One turn moves each row of this set onto another row. After a few examples, where does it send each row asked below?
Gisit: [  6  -1   2   8  -2  -4   4  14  -1  -7   9  -4   1   2  -5  11  10  -8
  -2 -12  -6  -7 -22  11  19   3  -3 -10  -8   4   4   9  -1   2   8   3
  -7   1   3  -5  -4  -2 -15  11 -15  12]
Zuvo: [ -1   4  11   3  17  -4 -18  11  -2  -3  -5  -8  -4  -4   0   9  16  -5
 -19   1  -5  -1 -12   7  23   4  -4  -9 -15  -3   2  -4  -3  -8   1  -4
 -11  -9   0 -13  -7   2 -19  -4  -3  -5]
Visu: [  5  -6   9 -10  -9  -5 -20   1   1 -11   0  -4   0   0  -3   7  -9  -6
  -8   3  -8  -5 -18  19  -2   0  -9  -2  -2   2  13   2   2  -2 -12   2
  -6  -7  -1  -6  -3   3 -16  -5  -3 -21]
kasen: [  5   0  -2  -9  -8  -8   0  28  -3   2  -1  -5  -5   0  -3   8   5  -8
  -1  -1  -8  -2 -16   3  21  -7  -4  -9  -3  -1   2   0  -1  -5   6   2
  -6  -5  -2  -8   6   1 -14  13  -5  22]
Dage: [  4 -14 -10 -14   7  -7  10  -2   0  -8  -3 -13 -18  -4  -6   5   1  -1
  -9   3 -17   0  -8  10  21   4 -11  -3   1   2   8  -1   3  -7  -8   4
  -1  -4 -14  -1   6   0  -6  -1  -6  11]
lut: [  7  -1  -5   9  -8  -2   1  -9  -2  -2   2  -2   2  -3  -5  13  -1  11
  -3   3  -9  -5  -8  30  -4   6  -3  -7   1   2  10   1  -3  -5  10   1
  -2  -7  -1 -10  -1   1  -9   8  -1  18]
vika: [ -2  -1   7  -5  12  -1 -20  15  -1  -4  -7 -10  -1   1   3   4  19  -1
 -18   5  -2  -1 -10   6  18   5  -3  -8  -8  -7   0  -4   2 -14   1  -2
 -10 -14  -9 -10   5   8  -9  -9  -1   4]
luko: [  9   2  -3   9 -11  -7  -2  -4  -3   4  -5  -3 -12  -8  -6  14  -8   4
  -3   5 -14   3  -4  19   3   2  -5   1  -3   3  10  -6  -1  -8   6  -2
   0  -8   1 -13  -4  -4 -17  14   1  18]
tuk: [  3  -6  -1  -1  11   3   3   3  -4  14   0  -8  -7  -4  -4   8  -8 -19
  -7   7  -9  -4  -4   8   4  -1  -4  -4   1   2 -12   0 -10  -6 -10  -6
  -3  -4  -4  -7 -13   3  -9   7  -2 -18]
tesa: [ 10  -8  14  -2   1   1  10   6  -5  10   6  -9  -3  11   8  10   0 -14
 -14   3  -1  -6 -10   9   1   6  -3   3   1   7  -7   3  -1 -14 -11  -8
 -11  -9 -11 -13   2   3  -8  -1  -1 -13]
muzav: [ 10   8  -2   6 -14  -2  -1   1  -5   2   0   0  -5   1  -6  21  -6   9
  -6   5  -9   2  -7  26  -1   3   0  -7   4   4  10  -8   0 -15   0  -1
  -3  -7   1 -10   9   0 -15   0   3  15]
vel: [ -4  -3   3   3  18   2 -27   9  -3  -8  -3  -7   0  -1  -5   8  19   1
 -13   0  -7  -4  -2   7  18   4  -6  -6  -2  -4   0   2  -1  -3   2  -2
 -12 -11  -6  -4  -4   2 -10  -2  -5  -4]
numu: [  3  -4  13  -8  -8  -9  -9  -5   3 -13 -10  -2   5   6   6  -2  -3 -13
 -16  -2 -13  -5 -12  15  -3  -5  -8  -5  -5  -2  13   2   1  -2   0   8
  -9  -8  -2 -18  -4  12 -15   4   0 -10]
Ved: [ -4 -10   7   3  -7   0  -4  -7  -3   2   3  -3  -4  -4  -1  16  -2  -5
  -5   4 -11  -8 -10   8   5  -2   3 -14   2  -6 -23   0  -2  -8  -5  -7
 -12  -8   0  -2  21  -2 -13  12  10  -6]
komeb: [  0  -8   8   1  -7  -9   1  -7  -3  10   1  -6  -9  -3  -7  10   4  -3
  -8   5  -4 -10 -13   6   7  -3  -4  -8  -3  -5 -20   1   3  -6  -1  -6
 -15 -12   3 -14  17  -3  -9  22   5  -7]
gez: [  5  -1  -3  -8   9  -9   9   0  -8 -10   5  -6 -14   6 -12  18   4   1
 -15  -3 -16  -5  -1  15  21  -3 -11  -6   9  10  16   0   3  -3 -10   1
 -15  -1  -6  -5   9  -4 -14   0  -4  -2]
naso: [  2   2 -11  -1  -3   4  -8  22  -6  -6   8  -3   3   6 -13  15   6  -9
   0  -3 -10  -7 -12  10  15  -1   4 -12   6   2   4   4   1  -7   1   2
  -7   2   1   6  11   3 -11   5 -11  11]
rumaf: [  2   1   5 -10  -4  -7 -18   1   6  -7 -12   0  -8   0  -7  -1 -11 -14
 -10   4  -6   1  -8  13  -3  -7 -11  -2  -2  -7   5   1   4  -1 -12   8
  -2 -16   2  -8  -1  10  -4   1  -3  -6]
rumuf: [  1 -11   9  -5   9   1   6   5  -3   5   0  -1   3   5   8   7   1  -9
  -8   2  -5  -8   3  11  -2  -7  -8  -7  10  -2 -12   9 -11   1  -3  -1
 -12 -14 -14 -10  -5   5  -1   6   6  -4]
gikap: [ -1  -9   3  10 -11  -2   3 -14   1   5   1  -5  -2   0  -6  12   6  -1
  -9  -1 -10  -8 -13   8   8   3  -4 -14  -2  -4 -26   1  -1  -4   0  -3
 -10  -4   0  -9  11   3  -9  12  -1 -13]
vebim: [  0  -1  -1 -10  18 -10  21  -5  -1 -12   1  -5 -11  -3  -3  10   2  -6
 -15  -2  -9  -5 -14  22  17  -1  -6 -17  -3   0  12   3  -6  -3  -5   5
  -8  -3  -3  -7   6   2 -11  -3   0  11]

Visu goes to rumaf
gikap goes to Ved
tesa goes to tuk
And these:
kasen goes to Gisit
muzav goes to luko
Dage goes to vebim
vika goes to Zuvo

One turn moves each row of this set onto another row. After a few examples, where does it send each row asked below?
Relu: [  0   9  -8 -17  10  -5  -4  -4  -8   6   5  -1 -12   3 -12  -5  -6   7
   3  -8]
pafed: [ -4  11  -1   7   3   2  -6  -2   9   1  -5   2   4 -16   3   0   6   4
  -7  11]
fef: [  5   2   3 -10  17   9  -4   5  -8   6  11  -2   2   0   2  -4 -12  -3
  -3  12]
kitub: [ -7  11 -10  -2  -1  -1   9  -3   6 -11  -8   4   3 -14   0  -1   7   5
   0   1]
bivi: [ 6 -2  3 -9 14 -3  6 -1 -8 13 12 -6  0  9  7 -5 -2  1  4  1]
gir: [  5  -2   2 -11  13   3   2   7 -11   4  10   8   1  -3   4  -3 -11  -6
  -3  13]
Gipom: [  3  -7  -2  -6   3   3  -6  11  -4   2   3   3 -10  -2 -17  -4  -5   8
  10  -3]
fufep: [  4  -3 -11  -4  12   7   4   8 -13  -9   7   7  -1  -4  -7   0  -8  -5
  10   7]
mino: [  5  -4  -7   4  10   6  13   1 -16  -9   5  10  -2  -7  -6   1  -5  -3
   5  -2]
Ligal: [ -2  14   1   1   2  -1  -4   0   9   3  -8   5   2 -10   3  -2  11   2
  -9  11]
Zabos: [  3  10  -8 -13  12  -5   5  -9  -8   0   1   3 -20   3  -5  -6  -5   8
  -5  -8]
Ter: [  1 -10  -4  -6  11   2   7  12 -14  -7   3  11  -3  -5  -9  -1  -6  -1
   7   2]
kefet: [ -6   4  -6   7   6   6   6  -4   4  -4  -6 -11   6  -5   9   1  14   3
  -3   2]
baru: [ -1   1  -8 -16  10  -9   1  -4 -10   8   6  -2 -13   8  -4  -6  -3   4
  -1  -9]
Kon: [10 -1  4 -4  9  5 11 -6 -8  9  9 -4 -4  9  5 -4  8  7  6  0]
dusus: [  5  -7   4   0  -2   4  -4   6  -1   3   5   9 -12  -1 -13  -4  -3  14
   0  -3]
lukog: [-8  8  9  4  3  2  0  0  5 -1 -7  0  8 -7 -4  2 16 12 -7 -1]
gakap: [-12  15  -7  -1   5  -1  -1  -6   2  -7  -6   1   1  -3   2   1   9   6
 -18   2]
badi: [ -6  14  -5  -3   2  -1  12  -2   2  -8 -11   3   6 -11   0   0  12   1
  -4  -1]
duso: [-7  9  6  0  4  1  1  0  7 -2 -8 -4  3 -9 -3  0 15 18 -1  0]
Goz: [-4  6 -5 10  6 -1  6 -2  7 -6 -9 -5  4  0  7  0 14  5 -2  2]
mizuf: [  8   2   4  -9  11  12   0   0  -9   9   6   4  -5  -7   1  -3  -8  -5
 -13  11]
puduz: [-11  17  -6  -7   6   2  -3 -10  -1  -4  -5  -2  -1  -6   2   0  13   9
 -13   6]
gesiv: [  4   1  -1 -12  10   2   6  -4  -7   8  13 -11   1  12   3  -5  -1   5
   8  -3]
dom: [  0  -8  -1  -8   6  -4  -6  10  -9   4   3   8 -12   1 -15  -4  -1  10
   3  -5]

Relu goes to fef
lukog goes to Goz
Kon goes to mino
And these:
puduz goes to pafed
baru goes to gir

